-1; 3; -5; 22; 1; -2; 13
25; 9; 4; -29; 14; 21; -13
-17; 12; -21; 38; -13; 0; 12
1; 4; -20; 30; 1; -1; 16
0; -3; 31; 1; 6; -9; 10
-10; 32; -16; -10; -16; 29; -25
-2; 15; -14; 8; -5; 13; -3
35; -34; 39; 6; 39; -28; 40
16; -12; 1; 21; 17; -11; 26
7; 12; 17; -23; 3; 15; -14
-31; 11; 8; 35; -19; -10; 11
29; -20; 24; 0; 30; -13; 25
->
29; -20; 24; 0; 30; -13; 25
-1; 3; -5; 22; 1; -2; 13
25; 9; 4; -29; 14; 21; -13
-17; 12; -21; 38; -13; 0; 12
1; 4; -20; 30; 1; -1; 16
0; -3; 31; 1; 6; -9; 10
-10; 32; -16; -10; -16; 29; -25
-2; 15; -14; 8; -5; 13; -3
35; -34; 39; 6; 39; -28; 40
16; -12; 1; 21; 17; -11; 26
7; 12; 17; -23; 3; 15; -14
-31; 11; 8; 35; -19; -10; 11

5; -22; -9; 3; 2; -14; -2
22; -38; -1; 8; -4; -7; -4
-37; 7; -35; -10; 21; -40; 4
-20; 24; -6; -6; 6; -3; 3
13; 22; 28; 2; -13; 37; 0
4; -14; -5; 2; 1; -8; -1
-22; 38; 1; -8; 5; 7; 4
40; -2; 41; 10; -24; 48; -4
-13; 48; 17; -6; -3; 28; 3
-9; 46; 20; -5; -5; 32; 3
34; -13; 28; 9; -18; 31; -4
->
34; -13; 28; 9; -18; 31; -4
5; -22; -9; 3; 2; -14; -2
22; -38; -1; 8; -4; -7; -4
-37; 7; -35; -10; 21; -40; 4
-20; 24; -6; -6; 6; -3; 3
13; 22; 28; 2; -13; 37; 0
4; -14; -5; 2; 1; -8; -1
-22; 38; 1; -8; 5; 7; 4
40; -2; 41; 10; -24; 48; -4
-13; 48; 17; -6; -3; 28; 3
-9; 46; 20; -5; -5; 32; 3

-28; 20; -4; -11; -28; 6; 22
9; 4; -7; 26; 31; -25; -21
-16; 27; -11; 25; 19; -25; -17
14; -4; 2; 23; 25; -22; -31
29; -46; 33; -14; 3; 25; -20
-27; 38; 2; 8; -10; 5; 14
21; -18; -23; -30; -23; -15; 27
6; 13; -20; 34; 27; -33; -21
34; -38; 16; -17; 10; 15; -14
-20; 16; 26; 4; -16; 15; 8
22; -29; -13; 3; 25; -14; -26
24; -21; -17; -30; -18; -22; 25
->
24; -21; -17; -30; -18; -22; 25
-28; 20; -4; -11; -28; 6; 22
9; 4; -7; 26; 31; -25; -21
-16; 27; -11; 25; 19; -25; -17
14; -4; 2; 23; 25; -22; -31
29; -46; 33; -14; 3; 25; -20
-27; 38; 2; 8; -10; 5; 14
21; -18; -23; -30; -23; -15; 27
6; 13; -20; 34; 27; -33; -21
34; -38; 16; -17; 10; 15; -14
-20; 16; 26; 4; -16; 15; 8
22; -29; -13; 3; 25; -14; -26

13; 31; -25; -52; -22; -33; -44; 34
-46; -28; -28; 49; 21; 38; 0; -51
18; -15; 7; 49; 50; 35; 9; 6
->
18; -15; 7; 49; 50; 35; 9; 6
13; 31; -25; -52; -22; -33; -44; 34
-46; -28; -28; 49; 21; 38; 0; -51

35; 47; 22; -32; 25
42; 41; 24; -23; 36
30; 41; 18; -24; 23
35; 44; 25; -30; 18
40; 21; 21; -2; 38
33; 29; 20; -12; 25
->
33; 29; 20; -12; 25
35; 47; 22; -32; 25
42; 41; 24; -23; 36
30; 41; 18; -24; 23
35; 44; 25; -30; 18
40; 21; 21; -2; 38

-14; 30; 29; 8; -1; -13; 23; -5; -34; -5; -19; -27
4; 30; 18; 25; 1; -16; 19; 9; -11; -8; -34; -47
8; 33; 19; 20; 3; -16; 19; 13; -11; -9; -33; -48
5; 31; 21; 21; 2; -17; 20; 10; -19; -9; -33; -48
-14; 30; 27; 8; -1; -11; 23; -5; -33; -1; -18; -25
-15; 35; 26; 8; -1; -10; 28; -4; -33; -5; -20; -28
->
-15; 35; 26; 8; -1; -10; 28; -4; -33; -5; -20; -28
-14; 30; 29; 8; -1; -13; 23; -5; -34; -5; -19; -27
4; 30; 18; 25; 1; -16; 19; 9; -11; -8; -34; -47
8; 33; 19; 20; 3; -16; 19; 13; -11; -9; -33; -48
5; 31; 21; 21; 2; -17; 20; 10; -19; -9; -33; -48
-14; 30; 27; 8; -1; -11; 23; -5; -33; -1; -18; -25

0; -16; 46; -18
43; 19; 17; 7
-6; -6; -39; -11
->
-6; -6; -39; -11
0; -16; 46; -18
43; 19; 17; 7

-21; -19; -1; -41; -2; -9; 1
27; 10; -8; 30; 4; 18; -24
29; 13; 18; 24; 15; 33; -4
17; 18; 14; 32; -11; 8; -23
-21; 11; 18; 9; -29; -29; 0
22; -10; 5; -15; 6; 35; -52
->
22; -10; 5; -15; 6; 35; -52
-21; -19; -1; -41; -2; -9; 1
27; 10; -8; 30; 4; 18; -24
29; 13; 18; 24; 15; 33; -4
17; 18; 14; 32; -11; 8; -23
-21; 11; 18; 9; -29; -29; 0

-3; -14; 14; 0; -5; -5; -32; 21
-4; -13; -11; -34; -23; 19; 24; 0
-3; -15; 13; -40; -27; 17; -30; 22
5; 8; -11; -22; -7; 5; 12; 16
11; 33; -27; -1; 12; -18; 29; 1
->
11; 33; -27; -1; 12; -18; 29; 1
-3; -14; 14; 0; -5; -5; -32; 21
-4; -13; -11; -34; -23; 19; 24; 0
-3; -15; 13; -40; -27; 17; -30; 22
5; 8; -11; -22; -7; 5; 12; 16
